In the data rows, 500 means zero.
Here are some points, one per row:
array([639, 286, 557, 501, 288, 527, 500, 475, 499, 447, 394, 330, 515, 616, 365, 372, 572, 559,
       593, 331, 439, 512, 546, 761])
array([599, 646, 552, 379, 408, 458, 632, 573, 520, 418, 364, 594, 512, 535, 771, 545, 593, 429,
       332, 553, 711, 552, 395, 485])
array([458, 413, 557, 592, 692, 546, 536, 268, 508, 461, 717, 539, 513, 406, 671, 525, 518, 268,
       657, 145, 627, 328, 599, 715])
array([375, 358, 504, 739, 537, 511, 443, 539, 442, 563, 468, 564, 497, 481, 326, 467, 493, 568,
       420, 484, 658, 495, 302, 310])
array([507, 383, 620, 522, 263, 507, 552, 429, 567, 343, 556, 560, 395, 356, 535, 506, 618, 247,
       433, 441, 346, 656, 584, 307])
array([444, 522, 672, 540, 606, 410, 602, 589, 396, 458, 521, 629, 349, 424, 471, 335, 417, 607,
       483, 594, 432, 297, 546, 502])
array([470, 793, 623, 504, 406, 453, 617, 560, 827, 606, 523, 533, 475, 505, 597, 436, 370, 578,
       506, 692, 567, 353, 445, 497])
array([545, 589, 468, 497, 434, 498, 626, 615, 629, 496, 650, 491, 292, 541, 467, 426, 461, 363,
       462, 543, 642, 425, 558, 594])
array([383, 516, 376, 552, 607, 380, 712, 464, 542, 460, 427, 427, 434, 452, 577, 614, 537, 459,
       573, 587, 712, 379, 494, 419])
array([721, 409, 478, 609, 636, 523, 512, 218, 505, 552, 496, 446, 572, 379, 428, 397, 551, 691,
       586, 454, 510, 428, 536, 454])
array([554, 420, 385, 585, 520, 538, 483, 428, 564, 362, 358, 358, 291, 472, 448, 507, 475, 407,
       484, 586, 313, 532, 540, 608])
array([389, 313, 511, 496, 556, 729, 565, 470, 545, 662, 703, 389, 536, 552, 754, 824, 466, 417,
       504, 310, 555, 536, 442, 617])
array([611, 449, 490, 527, 244, 486, 436, 545, 400, 478, 511, 633, 511, 448, 382, 452, 427, 516,
       396, 330, 521, 400, 380, 503])
array([359, 689, 425, 409, 619, 578, 813, 637, 462, 572, 458, 566, 690, 328, 476, 520, 677, 720,
       462, 364, 349, 694, 424, 520])
array([512, 527, 506, 494, 395, 581, 458, 686, 504, 531, 291, 246, 452, 378, 253, 602, 556, 386,
       542, 534, 420, 550, 588, 423])
array([642, 593, 677, 491, 617, 666, 469, 583, 681, 499, 616, 641, 643, 817, 486, 265, 491, 471,
       707, 417, 554, 691, 656, 393])
array([637, 432, 612, 372, 478, 686, 500, 564, 630, 511, 548, 767, 603, 490, 334, 499, 414, 433,
       433, 616, 654, 520, 491, 481])
array([634, 372, 708, 499, 625, 828, 459, 455, 706, 549, 453, 393, 604, 369, 693, 589, 505, 291,
       534, 401, 351, 247, 303, 631])
array([478, 480, 499, 638, 445, 463, 595, 501, 490, 464, 492, 550, 521, 680, 330, 546, 764, 419,
       465, 362, 537, 594, 412, 571])
array([557, 529, 549, 454, 455, 535, 469, 738, 704, 485, 608, 638, 474, 437, 555, 422, 586, 559,
       563, 658, 743, 438, 411, 596])
array([581, 462, 467, 461, 572, 449, 733, 483, 714, 284, 623, 501, 406, 448, 440, 537, 476, 471,
       416, 492, 553, 612, 505, 651])
array([585, 458, 584, 528, 526, 638, 576, 544, 240, 224, 501, 569, 638, 473, 659, 520, 425, 263,
       424, 600, 583, 597, 518, 480])
array([585, 731, 347, 554, 603, 562, 816, 556, 308, 648, 507, 547, 568, 330, 437, 250, 707, 607,
       638, 457, 344, 589, 561, 419])
array([642, 610, 265, 363, 497, 507, 301, 703, 506, 448, 628, 223, 620, 378, 373, 805, 425, 612,
       390, 349, 592, 462, 838, 457])
array([312, 450, 502, 430, 296, 427, 524, 470, 566, 578, 662, 577, 692, 541, 498, 480, 460, 401,
       373, 412, 233, 514, 626, 402])
array([257, 399, 665, 488, 237, 669, 417, 326, 671, 445, 577, 469, 490,  39, 432, 436, 488, 630,
       641, 608, 632, 641, 489, 423])
array([479, 539, 593, 542, 529, 578, 383, 437, 421, 513, 526, 648, 508, 587, 284, 493, 332, 338,
       694, 535, 663, 528, 655, 512])
array([498, 650, 347, 516, 574, 549, 547, 471, 471, 543, 410, 369, 515, 579, 754, 510, 615, 408,
       457, 502, 532, 346, 603, 614])
array([397, 771, 430, 657, 368, 709, 480, 580, 698, 557, 366, 624, 396, 638, 512, 484, 438, 539,
       543, 690, 532, 273, 460, 716])
array([420, 501, 579, 571, 628, 334, 557, 389, 583, 396, 385, 377, 467, 634, 342, 509, 339, 523,
       618, 285, 457, 596, 395, 391])
array([479, 484, 368, 601, 520, 505, 390, 206, 519, 513, 396, 682, 646, 436, 541, 532, 476, 555,
       550, 536, 429, 497, 559, 487])
array([296, 467, 504, 492, 537, 545, 475, 724, 412, 347, 504, 605, 527, 412, 598, 474, 449, 569,
       331, 422, 634, 477, 797, 516])
array([512, 593, 793, 546, 401, 265, 313, 437, 484, 399, 491, 565, 768, 523, 467, 726, 322, 545,
       462, 356, 594, 392, 373, 470])
array([515, 441, 506, 366, 321, 465, 648, 480, 385, 547, 661, 454, 555, 400, 414, 452, 536, 320,
       477, 525, 419, 429, 559, 437])
array([365, 460, 447, 531, 430, 350, 556, 556, 214, 448, 251, 853, 486, 520, 588, 412, 456, 602,
       451, 528, 653, 476, 643, 581])
array([488, 562, 525, 467, 336, 543, 580, 473, 418, 524, 634, 480, 509, 573, 542, 634, 490, 710,
       564, 460, 480, 529, 468, 456])
array([249, 577, 561, 428, 713, 511, 642, 535, 513, 444, 553, 539, 485, 421, 399, 619, 602, 574,
       554, 360, 475, 484, 393, 394])
array([416, 595, 566, 561, 550, 489, 308, 704, 384, 498, 533, 605, 529, 477, 342, 655, 504, 407,
       378, 611, 494, 723, 443, 718])
array([682, 508, 511, 561, 479, 582, 418, 577, 563, 517, 620, 505, 497, 577, 402, 427, 363, 395,
       580, 495, 397, 531, 413, 724])
array([343, 515, 322,  56, 529, 674, 344, 416, 393, 515, 477, 555, 448, 664, 541, 402, 351, 389,
       516, 536, 356, 359, 309, 293])
array([245, 449, 499, 544, 405, 521, 348, 548, 455, 373, 264, 363, 715, 728, 454, 482, 883, 362,
       418, 525, 418, 399, 577, 480])
array([605, 488, 612, 587, 770, 327, 470, 614, 370, 491, 336, 586, 480, 384, 342, 880, 456, 269,
       787, 762, 304, 485, 673, 243])
array([492, 650, 521, 438, 426, 449, 438, 349, 395, 628, 481, 655, 334, 490, 597, 559, 628, 654,
       559, 693, 424, 491, 622, 515])
array([301, 438, 487, 350, 342, 574, 552, 467, 474, 557, 430, 563, 519, 386, 552, 608, 649, 516,
       577, 454, 461, 632, 350, 416])
array([697, 662, 628, 280, 321, 319, 542, 417, 553, 428, 621, 456, 580, 537, 351, 437, 562, 491,
       430, 519, 493, 632, 458, 506])
array([562, 456, 310, 679, 573, 490, 482, 487, 472, 621, 499, 414, 661, 469, 549, 392, 422, 519,
       499, 645, 659, 469, 360, 308])
array([545, 566, 390, 452, 477, 661, 425, 358, 367, 619, 839, 495, 388, 836, 429, 512, 610, 545,
       381, 482, 561, 348, 562, 198])
array([614, 448, 289, 444, 465, 310, 300, 432, 645, 317, 521, 443, 536, 450, 575, 606, 626, 529,
       421, 329, 527, 477, 436, 397])
array([488, 581, 388, 574, 321, 393, 642, 340, 439, 564, 316, 403, 446, 511, 559, 453, 272, 364,
       532, 546, 591, 641, 666, 521])
array([604, 713, 540, 595, 305, 467, 524, 366, 449, 332, 369, 576, 413, 534, 474, 595, 520, 543,
       519, 301, 380, 451, 332, 571])
array([584, 403, 527, 272, 399, 605, 599, 530, 466, 476, 332, 463, 385, 615, 323, 632, 335, 581,
       718, 288, 500, 453, 353, 378])
array([734, 342, 342, 601, 487, 384, 547, 688, 560, 595, 544, 727, 346, 473, 602, 510, 407, 405,
       300, 404, 317, 314, 386, 253])
array([529, 556, 556, 467, 403, 499, 455, 476, 295, 441, 542, 457, 384, 328, 649, 374, 583, 531,
       550, 479, 510, 247, 457, 594])
array([369, 331, 291, 226, 542, 279, 463, 591, 768, 384, 470, 505, 645, 446, 455, 339, 487, 331,
       654, 427, 601, 476, 413, 458])
array([348, 427, 384, 629, 351, 481, 602, 548, 510, 566, 707, 682, 528, 671, 617, 597, 343, 579,
       582, 580, 203, 631, 535, 613])
array([471, 507, 703, 494, 642, 445, 396, 440, 275, 584, 598, 311, 465, 408, 414, 536, 404, 245,
       455, 502, 585, 572, 330, 691])
array([495, 326, 449, 280, 597, 551, 456, 591, 439, 603, 521, 601, 250, 620, 559, 507, 643, 557,
       505, 608, 635, 592, 351, 557])
array([528, 661, 583, 517, 546, 570, 394, 411, 563, 491, 672, 333, 524, 396, 616, 535, 670, 524,
       361, 648, 455, 447, 443, 480])
array([541, 369, 537, 453, 420, 428, 438, 486, 424, 568, 544, 437, 480, 511, 556, 573, 401, 538,
       408, 407, 358, 457, 550, 376])
array([565, 307, 285, 649, 412, 564, 484, 383, 591, 675, 379, 486, 567, 361, 293, 611, 530, 504,
       466, 527, 593, 373, 611, 525])
array([368, 378, 402, 608, 538, 502, 368, 396, 415, 313, 767, 568, 520, 485, 559, 455, 525, 620,
       400, 513, 404, 531, 434, 440])
array([224, 492, 766, 440, 561, 583, 582, 457, 436, 422, 570, 261, 334, 584, 477, 320, 482, 430,
       355, 543, 489, 282, 530, 423])
array([609, 657, 389, 308, 513, 333, 245, 494, 467, 378, 566, 586, 466, 399, 499, 458, 473, 461,
       638, 490, 404, 458, 473, 730])
array([430, 517, 651, 612, 662, 284, 182, 478, 810, 690, 426, 623, 201, 455, 607, 425, 689, 490,
       449, 265, 419, 547, 588, 405])
array([399, 521, 373, 499, 523, 614, 419, 302, 515, 320, 344, 338, 397, 438, 541, 321, 296, 519,
       566, 360, 537, 703, 601, 443])
array([513, 313, 295, 672, 519, 541, 611, 433, 476, 176, 436, 618, 459, 485, 494, 465, 445, 299,
       327, 540, 546, 498, 231, 402])
array([450, 418, 387, 606, 623, 548, 316, 665, 494, 371, 574, 464, 592, 473, 362, 442, 486, 605,
       565, 489, 354, 524, 409, 572])
array([469, 109, 620, 407, 587, 367, 728, 489, 447, 618, 585, 444, 456, 588, 526, 604, 663, 741,
       670, 660, 508, 381, 564, 657])
array([435, 518, 526, 548, 589, 274, 447, 408, 455, 777, 558, 295, 598, 559, 433, 422, 357, 524,
       307, 672, 496, 610, 433, 585])
array([558, 436, 552, 568, 495, 414, 536, 368, 640,  66, 500, 452, 635, 600, 409, 537, 428, 720,
       454, 739, 257, 356, 516, 476])
array([690, 296, 715, 398, 547, 601, 467, 674, 604, 569, 186, 518, 757, 459, 602, 457, 445, 577,
       358, 531, 372, 473, 728, 498])
array([696, 444, 440, 582, 554, 641, 396, 503, 437, 236, 493, 484, 363, 503, 474, 622, 677, 694,
       545, 615, 608, 670, 488, 399])
array([498, 427, 561, 454, 589, 390, 492, 595, 573, 496, 402, 363, 339, 648, 634, 424, 483, 529,
       435, 519, 596, 661, 613, 432])
array([490, 462, 558, 782, 286, 423, 457, 967, 402, 447, 614, 235, 571, 442, 749, 409, 529, 524,
       888, 446, 447, 537, 339, 325])
array([630, 343, 478, 453, 501, 381, 323, 292, 507, 571, 479, 455, 717, 528, 524, 352, 607, 399,
       618, 712, 563, 744, 355, 438])
array([599, 554, 504, 524, 604, 645, 459, 411, 461, 526, 334, 341, 416, 426, 536, 436, 371, 669,
       226, 442, 405, 781, 318, 502])
These points spread out most along one direction. Take the direction at right angles to it along which they spread out most. Go by this last direction. For each point below, how far along it does it lie, from 0 to 99? The average is 50, and the first point in the table lies past the average. One standard deviation of the points above along it is 16.
array([257, 399, 665, 488, 237, 669, 417, 326, 671, 445, 577, 469, 490,  39, 432, 436, 488, 630,
       641, 608, 632, 641, 489, 423]) >> 52
array([383, 516, 376, 552, 607, 380, 712, 464, 542, 460, 427, 427, 434, 452, 577, 614, 537, 459,
       573, 587, 712, 379, 494, 419]) >> 47
array([458, 413, 557, 592, 692, 546, 536, 268, 508, 461, 717, 539, 513, 406, 671, 525, 518, 268,
       657, 145, 627, 328, 599, 715]) >> 99
array([528, 661, 583, 517, 546, 570, 394, 411, 563, 491, 672, 333, 524, 396, 616, 535, 670, 524,
       361, 648, 455, 447, 443, 480]) >> 66
array([469, 109, 620, 407, 587, 367, 728, 489, 447, 618, 585, 444, 456, 588, 526, 604, 663, 741,
       670, 660, 508, 381, 564, 657]) >> 52
array([639, 286, 557, 501, 288, 527, 500, 475, 499, 447, 394, 330, 515, 616, 365, 372, 572, 559,
       593, 331, 439, 512, 546, 761]) >> 57
array([599, 646, 552, 379, 408, 458, 632, 573, 520, 418, 364, 594, 512, 535, 771, 545, 593, 429,
       332, 553, 711, 552, 395, 485]) >> 48
array([682, 508, 511, 561, 479, 582, 418, 577, 563, 517, 620, 505, 497, 577, 402, 427, 363, 395,
       580, 495, 397, 531, 413, 724]) >> 64
array([696, 444, 440, 582, 554, 641, 396, 503, 437, 236, 493, 484, 363, 503, 474, 622, 677, 694,
       545, 615, 608, 670, 488, 399]) >> 30
array([545, 566, 390, 452, 477, 661, 425, 358, 367, 619, 839, 495, 388, 836, 429, 512, 610, 545,
       381, 482, 561, 348, 562, 198]) >> 63
array([642, 593, 677, 491, 617, 666, 469, 583, 681, 499, 616, 641, 643, 817, 486, 265, 491, 471,
       707, 417, 554, 691, 656, 393]) >> 53
array([529, 556, 556, 467, 403, 499, 455, 476, 295, 441, 542, 457, 384, 328, 649, 374, 583, 531,
       550, 479, 510, 247, 457, 594]) >> 62
array([557, 529, 549, 454, 455, 535, 469, 738, 704, 485, 608, 638, 474, 437, 555, 422, 586, 559,
       563, 658, 743, 438, 411, 596]) >> 54
